[[-45  -9 -17 -29   3   5  -7   2  12  14 -14  -6   3  20 -21   4]
 [-18  -6 -16 -13  -7  13   3  -2  17  -3 -23  -6 -10  -4 -24  12]
 [-22 -19  -9 -10   0  20 -11  -7  15  16 -14   3   1   1 -26  -8]
 [ 14 -12  -8 -14   6  20  -2  -1  -1   7 -18   2  -1  -5  -9  -6]
 [ -3  12  54  47 -57  59 -19   9 -61  32  21  31 -58  82   9  31]
 [  4 -66  35   0 -59  20  64  24 -25   0  -2 -36  -3 -55 -49 107]
 [-70 -61  12 -34  16 -18  53 -10  83 -14 -31  25 -17  61 -21  88]
 [ 11 -33 103 -22 -19   6  41 -16  11   0  47 -51 -76 -58 -39 -38]
 [-68 -48  97  60   2 -14 -18  61  70   2 -48 -55   1 -47 -56 -36]
 [  3  -6   1 -23   6   3  -4   2   7   5 -12  -5  -5   5 -16  12]
 [  4 -66  62  46  69  53 -21  40 -70   2 -38 -32 -72 -44 -50  24]]
Rows and columns are numbered from 0.
The entry in the top-right corner is 4
The entry directly above -31? -2
The entry at row 0, column 0? -45
The entry just left of -29? -17
The entry directly above the smallest entry -> -17
The entry directly below -59? 16
The entry in the bottom-right corner? 24
The entry at row 2, column 0: -22
The entry directly above the largest entry is 31
The entry at row 2, column 2? -9
The entry in row 1 and column 0: -18
The minimum -> -76
The entry just right of -68? -48
The entry directly below the smallest entry: 1
The entry in row 0 and column 1 -> -9
The bottom-left entry? 4
The entry just right of the smallest entry -> -58
The top entry of the column that holds the smallest entry is 3
The entry just left of the smallest entry? -51
The entry directly below the largest entry: 88
The entry at row 1, column 2 -> -16
The entry just left of -33 is 11
The entry directly below 83? 11

grid = [[0.3, 0.2, 0.7, 0.1, 0.1, -0.4, -0.2, -0.2, 1.6, 0.2, 0.6, -0.5], [0.2, 0.7, 0.6, 0.5, 0.7, 1.1, -0.2, -1.1, 0.1, 0.4, -0.5, -0.9], [0.3, -0.9, -0.1, 0.0, 0.1, -0.2, -0.1, 0.5, 0.7, 0.3, 0.6, -1.0], [-1.4, 0.5, 1.0, -1.1, -0.2, 0.6, 0.0, -1.0, -0.7, 0.9, -0.7, -0.5], [0.6, -0.3, -0.6, 0.3, 0.2, -0.2, 0.8, 0.8, 0.6, 0.3, -0.4, -0.1], [-0.5, 0.1, -0.2, -0.1, -0.9, -0.5, 0.6, 0.9, 0.2, 0.2, 0.4, -0.6], [-0.3, 0.8, 0.4, 1.0, 1.2, 0.2, -0.1, 0.0, 0.7, -0.6, 0.4, -0.6], [0.1, 0.0, -0.3, -0.6, -1.0, -0.7, -0.1, -1.2, -0.7, -0.4, -0.1, 0.1], [-0.9, 0.3, 0.2, 0.5, -0.1, -1.1, -0.2, 1.3, -0.6, -0.3, -0.2, 0.3], [-1.0, 0.5, -1.0, -0.3, -0.5, 1.7, -0.2, -0.8, 0.1, -0.5, 0.2, -0.1], [0.0, -1.0, 0.6, -2.0, 0.9, 0.1, 0.3, 0.4, -0.1, 1.1, -1.7, 1.2], [0.3, -1.3, -0.2, -0.1, 0.8, 0.7, 0.2, -0.3, -0.4, 1.0, -0.3, 0.6], [0.4, 0.0, 0.3, -0.5, -2.0, 0.5, 0.8, -1.8, 0.8, -1.2, 0.8, -0.6], [-0.1, 2.8, -0.2, 1.9, -0.5, 1.0, -0.2, -0.2, -0.2, -1.4, 1.6, -1.1], [0.7, 0.7, -0.2, 0.3, -0.3, -0.2, 0.9, 1.0, -0.2, 0.5, -0.1, -0.8]]
Read off the largest entry.
Answer: 2.8
The entry just left of 1.9 is -0.2

B =
-464   639   652   534  -206  -204   -15
-262   132   449   629   432  -313  -648
-471   640   657   542  -210  -196   -19
Indices start at 0.
The entry directly below -204 is -313
The entry in the top-left corner: -464
The entry in row 0 and column 1 -> 639
The entry at row 1, column 0: -262
Which number is the entry in row 1 and column 2?
Answer: 449
Which number is the entry just left of the largest entry?
Answer: 640
The entry in row 0 and column 2 -> 652
The entry in the bottom-left corner is -471

[[31 51 30 32 28 51 62 35 51 56 28 48 47]
 [62 39 79 80 33 37 39 32 45 43 76 51 46]
 [52 58 49 49 42 58 54 51 57 56 47 54 50]
 [58 38 55 52 47 38 75 59 42 63 45 47 34]
 [60 40 72 77 62 38 38 55 43 43 72 45 49]
 [58 44 48 40 55 46 66 65 43 60 43 47 36]
 [49 72 57 57 69 72 22 56 67 34 67 61 72]
 [36 79 19 23 90 78 15 85 72 22 24 58 70]
 [33 69 27 26 41 70 50 42 65 47 31 58 64]
 [61 56 59 58 80 54 28 76 58 31 59 57 53]]
Indices start at 0.
Find the entry in row 1 and column 0.
62
The entry just right of the largest entry -> 78
Find the entry at row 2, column 0.
52
The entry directly below the smallest entry -> 50
Find the entry in the bottom-left corner.
61
The top-left entry -> 31
Find the entry in the top-right corner.
47
Find the top entry of the column that holds the largest entry.
28
Find the entry directly below the largest entry.
41
The bottom-right entry is 53
The smallest entry: 15
The entry directly above 24: 67
Find the entry at row 2, column 2.
49
Find the entry at row 0, column 1.
51
Find the entry just left of 90.
23
Find the entry at row 0, column 2.
30
The entry in row 1 and column 2 -> 79
The top entry of the column that holds the smallest entry is 62
The largest entry is 90
Find the entry directly above the smallest entry.
22
